In the rows, 128 means zero.
Each named move below is a turn or a mirror, shown by a few rows before and after it. Which moves, in which order, take the first row of each later pair to the second? The first pair is answered.
q_113 (before => after):
[117 141  94 100  92 119 146 107 145 144 156 140 141 112 143 133 139 121
 151 132 126 127 127 134  99] => [117 137  90 103  88 112 140 108 149 146 149 150 149 111 139 133 146 125
 148 129 122 120 128 126 106]
[121 104 167 177 104  65 127 136 111 141 163 122 103 113 118 110 156 159
 180 105  80 198 107 146 132] => [127 106 157 175  95  62 107 142 121 158 144 139 117 111 114 105 159 173
 171 104  70 198 105 142 117]
[162 118 165 147 153 135 109 144  82  90 142  82 104 139 112 139 117 113
 131 130 183 168 122  94 133] => [190 122 145 139 135 140  76 154  96 122 102 105 112 138 119 121 118 146
 108 123 167 152 134  86 129]
[121 130 134 139 144 127 150 140 124 113 124 106 141 125 135 138 137 112
 141 134 124 131 122 145 137] => [129 120 120 134 126 145 126 146 130 144 102 118 143 124 145 125 136 127
 122 125 123 125 137 127 133]
q_72 (before => after):
[139 116 122 156 102 121 102 134 133 187 124 136 118 104 111  91 135 151
  98  96 100 150 124 140 137] => [ 92 104  93 123 129 138 140 130 152 156  85 135 138  81 139 116 142 139
 110 101 144  97 131 117 166]
[ 72 142 154 138 174 122 163 105 105  96 208 114 114  87 126 150 114 147
 170 125 150 146 100 104 150] => [ 94 164 133 125 184 116 144  98 109  72 175 122 151 142 151 171 107  93
 164 175 158 130 119  99 125]
[138 149 144 154 159 109 142 156 124 103 150 109 163 166 121 158 159  86
 152 154 133 159 157 130 128] => [132 129 163 167 141 104 146 150 115 118 172 107 135 131 107 127 164 121
 150 114 121 183 140 129 142]
[143 154 118 103 147 100  95 157 143 135  72 128 170 162 131 118 108 122
 118 179 125 138 171 125 121] => [145 131 151 142 112  98  88 166 137 166 128 112 113 128  97  85 119 179
 116 135  87 176 135 135 130]
q_672 (before => after):
[132 102 135 177 158  87  85 191 109 170 122 110 149 102 112  85 162 194
 123 104  68 189 170 163 145] => [ 63 124  81  81 114 179 142  95 157 131  71 135 156  91 172 158 115 121
  92 119 164  36 120 109 151]
[173 147 145 150 124 120 123 122 119 123 154 136 124 152 123 126 111 116
 133 144 122 162  99 137 101] => [169 137 116 145 118 123  95 145 147 169  85 144 140 137 139 105 122 165
 112 129 126 138 134 128 118]
[112 127 135 134 145 131 130 130 113 102 157 120 135 108 133 122 104  91
 128 135 119 179 140 132 118] => [109 126 110 136 142 119 117 155 124 134 111 123 146 102 143 106 121 114
 106 119 109 158 176 126 129]
[106 118 132 121 120 141 137 124 130 143 122 113 127 101 131 133 131 143
 129 116 142 109 121 122 150] => [110 116 136 124 129 140 146 110 116 116 149 109 115 111 117 134 117 129
 148 132 130 141 110 136 141]
q_720 (before => after):
[156 103  88 107  94 123 125 173 114 149  67 136 145 115 116 109 145 189
 110 144 155 108  94  99 151] => [178 107  96 116  69 122 113 166 112 154  77 141 136 118 116 112 135 190
 107 138 143 110  87  94 132]
[ 91 118 140 138 166 108 144 144 142 115 125 103 132  87 125 137 146 146
 169 124 118 166 131 136 148] => [132 125 162 157 112 117 129 109 132 129 170 119  92 111 110 112 113 141
 153 126 112 178  91 127 113]
[ 88 128 139  96 151 125 121 135 147 127 183 106 141 151  90 131 144 128
 145 121 125 119 146 104 132] => [105 131 141 103 147 119 106 144 144 121 186 102 139 157  90 120 147 139
 151 119 112 125 153 108 129]
Then:
(2 to 3 moves a pair)
[185 131 109 127  99 161 107 106 147 138  90 126 163 149 117 123 110 120
  95 144 132  87 135 130 116] => [170 103 122 131  66 178 127  86 144 142 138 122 122 117 103 122 105 124
 104 120 124  95 102 130 114]	q_72, q_672
[185 160 151 147 115 129 104 114 109  96 194 162 120 190 107 117  87  88
 138 182 101 148  76 139  93] => [186 146 112 145  85 150  54 129 149 157 111 182 150 176 130  90 111 138
  85 159 105 103 101 126 106]	q_113, q_672
[179 100 120 153  82 110  75 151 130 189 117 139 129 122 116  85 135 175
  98 108 102 134 142 132 101] => [136  82 117 144  69 122  98 135 146 181 136 125  96  86 127  87 129 180
  96  77 124 109 117 109 126]	q_72, q_720
[100 131 118 118 168 110 150 142 150 103  73 120 177 113 161 145 175 117
 133 145 176  99 147 122 143] => [102 111 110 121 101 142 139 112 169 144  90 139 112  76 144 119 150 158
 104  99 168  78 105 106 145]	q_72, q_72, q_672
[ 93 139  98 104 123 153 143  79 147 106  91 149 150 104 174 136 140 105
 125 122 172  50 113 100 133] => [141 117 127 146  66 152 109  92 136 162 143 148  90  94 142  74 133 156
 117  88 126  90  83 116 122]	q_72, q_72, q_672
[131 119 137 148 150  99 113 149 139 154 137 124 147 121  88  68 125 166
 108 114  94 159 111 168 138] => [154 125 140 140 144  94 104 149 147 151 127 132 166 141  88  74 127 153
 104 125  90 166 125 160 124]	q_72, q_72, q_72
[ 84  99 119 115 144 135 173 138 134 113 123 103 164  76 131 165 145 116
 130 112 141 106 104 126 147] => [127 114 131 142 171 107 137 174 118 119 110 107 200 126 121 145 160 122
 134 139 111 136 141 138 129]	q_672, q_72, q_672
[155 150 113 158 156 107 112 163 120  82 159 135 167 176 146 180 114 123
 125 159 133 186 137 129 123] => [124 141  79 124  90 149 113 125 151 121 105 165 150 142 169 172 105 134
  91 116 168  99 108  91 157]	q_672, q_72, q_672
